(in the rows, 128 means zero)
X: rows in 4 groups, each row roughly a mix of its group's directions
X (132 x 10)
[[149 142 141 153 152 132 150 103 167 156]
 [114 131 113 104  88 146 155  88 128 113]
 [ 88  91 126 129 128 129 157  96 117 107]
 [147 122 127 129  98 107 137 116 181 154]
 [141 167  77 131 136 133 149 117 143 143]
 [113 162 162 119 162 122 128 155 155 138]
 [160 139 167 129 131 130 125 100 137 171]
 [101  95 126 151 149 133 106 114 110 168]
 [139 170  98 125 130 167 126 105 124 150]
 [133 136  90 160 139 152 135 125 133  83]
 [146 108 138  86  88 127 149 152 122 119]
 [159  98 139 128 118 141 124 100 160  92]
 [128 114 111 101 134 159 145  83 104 141]
 [158 125 188 112 134 136 126 138 145 138]
 [131 143 125 112  86  99 120  88 107 140]
 [162 152 127 119  97 110 118 134  87 107]
 [ 77  93 137 119 157 120 117 123 144 136]
 [128 124 131  85 141 149 120 149 127  80]
 [106 138 115 131 120 118 143  80 113 169]
 [160 147 128  80 123 143 141  98 139 113]
 [108 172 144 120 145 160 122  92 136 122]
 [141 140  90 131 145 147 126 102 129  80]
 [157 122 163 151 122 131 106 119  92 157]
 [126 132 158 139 161 158 102  99 157 137]
 [139 172 132 105 153 129 128 132 173 120]
 [ 87 115  93 152 119 111 119 137  95 118]
 [114  80 138 151  89 122 141 128 122 107]
 [153 143 114  89  85 113 128 147 118 143]
 [136 104  84 120 109 152 145 162 144 117]
 [122  96 159 125 129 124 117 128  83 162]
 [ 99 132 156  95  98 137 101 101 118 138]
 [136 157 104 140 117 130 134  90 174 134]
 [166 105 118 141 132 153 155  99 158 122]
 [142 135 115  75 145 127 145 107 152 105]
 [105 124 138 103 121 138 101 155  86  99]
 [155 146 164  88 134 118 114 114 158 130]
 [137 160 160 174 144 145 111 117 134 118]
 [ 99 150 116 145 147 115  86 120  93 124]
 [127 153 178  95 136 124 140 150 126 150]
 [126 174 126 121 123  92 120 141 161 152]
 [120 122 158 168 130  97 157 159 133 132]
 [119 151 118 133 133  92 112  94  91 152]
 [142 177 103  89 147 130 130 120 132 139]
 [105 133 150 112 167 145 108 158 121  97]
 [146 130  94 138 110  88 147 137 164 142]
 [141 127 167 143 122 132 115 149  75 129]
 [117 116 120 181 135 149 131 123  87 132]
 [117 140 153 165 132 172 144 112 125 153]
 [115 122 115  79 118 122 163 160 114 128]
 [ 90 157 142  96 129 133 132 139 165 145]
 [132  93 118 161 118 106 159 117 140 162]
 [146 129 119 145 181 121 150 163 118 127]
 [155 138 188 131 136 130 115 142 151 125]
 [168 110 140 119  83 124 154 149 120 131]
 [141 153 122 152 144 121  88 135 149  87]
 [123 106 117 152  94 101 119 162  95 132]
 [148 139 146 131 118  86 147 164 160 128]
 [152 147 153 118 170 115 118 161 147 142]
 [125 172 146 125 166 106 119 104 122 150]
 [ 99 131 104 131 167 132 130 152 155  95]
 [ 89 141 155 133 167 119 113 120 102 146]
 [103  85 107 126  92 112 146 139 135 149]
 [ 96 120 167  88 139 110 153 124 131 124]
 [104 122  99 152 140 108 126  82 125 155]
 [116 131 156  92 101 165 148 109 113 134]
 [ 93 118  98 111 120 128 130  89  99 107]
 [ 82 137 126 138 166 111 122 102 134 105]
 [101 151 148  92 151 142 151  95 120 127]
 [106 133 153 140 103 142 136  81 159 126]
 [180 139 148 157 155 140 128 141 115 132]
 [111 132  93 129 127 149  89 136 123  86]
 [ 97 121 126 143 160 148 167 112 155 113]
 [125 148 153 125 124 163 127  86 163 137]
 [112 112 160 154 180 136 137 120 127 143]
 [ 89 118 150  89 163 136 126 127 112 114]
 [118 127 125 167 120  77 146 136 152 116]
 [ 93 125 134  87 119 136 123 109  85 128]
 [120  86 130 166 144  97 130 140 136 102]
 [151 130 110  85 131 134 144  91 127 160]
 [168 131 130 104  85 118 113 154 112 118]
 [120 115 100 106 121 133 155 102 177 133]
 [ 99 115 114 151 148  96 122 101  99 152]
 [151 115 134 155 116 155 142 115 174 104]
 [116  73 126 133 141 153 126 158 127 148]
 [127 114 177 123 116 122 124 115 123 177]
 [107  80 124 112 104 135 156 115 106 147]
 [150 115 106 116 108 112 122 172 123  89]
 [145 159  96 105 119 114 170 122 147 116]
 [135 181 101 117 147 127 133 103 151 137]
 [118 165 133 107 165 137 113 143 162 107]
 [113 106 105 105 120 136 151 149 163  92]
 [111  85 135  97 120 149 139 103 100 139]
 [141 175 141 154 128 120 144 144 152 159]
 [110 168 116 154 137 162 142  99 128 147]
 [ 90 100 128 141 157 143 153 116 148 100]
 [152  85 151 130 111 136 125 115 159  97]
 [ 86 111 170 128 119 153 133 125 109 149]
 [ 89 126 139 136 107 157 118  85 109 136]
 [142  97 131 149  92 131 123 100  93 108]
 [133 110 140 162 118 108  92 122 171 123]
 [143  84 159 102 130 125 124 129  91 144]
 [166 117 153 154 144 159 132 100 106 125]
 [100 139 143 109 154  85 156 141 108 121]
 [ 95 157 137 109  93 117 146 122  97 146]
 [147 165 115 142 143 148  89 112 117 102]
 [164 118 124 158 117 105 126 168 157 128]
 [149 158 150 154 139 128 129 108  87 155]
 [113 170  85 118 139 110 137 153 120 144]
 [ 83 109  99 145 101 106 134 152 123 135]
 [133  92 133  94 102 122 123 159  97 143]
 [113 112 106 134 123 165 144 120 146  80]
 [106 163 136 133 123  83  92 131 143 125]
 [162 138 102 108 102 129 114 172 124 142]
 [148 144 106  88  82 126 139 124 148 123]
 [118  95 123 165 109  88 106 137 137 113]
 [145 153 129 148 126 124 101 106 124 181]
 [ 97  74 130 132 135 139 147 126 104 106]
 [164  99 123 169 127 156 149 136 136 114]
 [142 185 111 119 143 137 141 123 158 140]
 [174 136 101 141  87 141 125 131 114 141]
 [138  86 133 160 114 110 140 134  89 142]
 [161 167 113 127 115 120 114 141  99 161]
 [105 113 129 116  90 153 116 106  86 132]
 [ 84 112 122 151 157 123 111  94 131 146]
 [126 124 129 151 156 141 100 141 179 111]
 [ 89 112 127 164 128 126  99 115  93 137]
 [131  84  98 164 110 135 139 122 123 101]
 [146 104 135 111  84 141 101 114 159 117]
 [119 150  81 104 126 119 123 152 163 120]
 [118 135  81 127 155 138 155  97 115 108]
 [130 185 113 151 118 125 128 123 139 161]
 [137 125 139 128 170  87 155 144 153 139]]

which group is each row in? (one row of each group first)
[163 148  91 153 144 131 148 136 114 156] -> Z
[147 113 147 120  95 110 137 176 102 124] -> J
[104 108 134 117 147 130 137 145 157  77] -> Q
[108 172 107 155 113  96 128 112 138 144] -> C

[187 133 122 155 147 117 124 151 124 119] -> Z
[123  98 109 139  95  91 134 131  94 144] -> J
[ 83 109 140 108 146 118 150 119 145  93] -> Q
[132  95 135 174 141 125 155 129 151 154] -> J
[103 103 175 146 107 124  95 125 130 137] -> C
[144 132 141  87 166 127 154 104 150 120] -> J
[145 159 135 149 134  99 124 176 142 143] -> Z
[148 122 105 151 117 157 158 126  96 159] -> Q
[176 132 131 117 151 134 121 139 140  82] -> Z
[130 122  90 143 129 145 159 118 102 169] -> Z
[119 118 143 147 101 151  96  89 155 131] -> C
[133 152 130  97  95 154 124  91 153 133] -> C
[110 115 105 112  86 107 100  99 132 110] -> C
[ 99  95 147 127 117 105 159 141  98 109] -> C
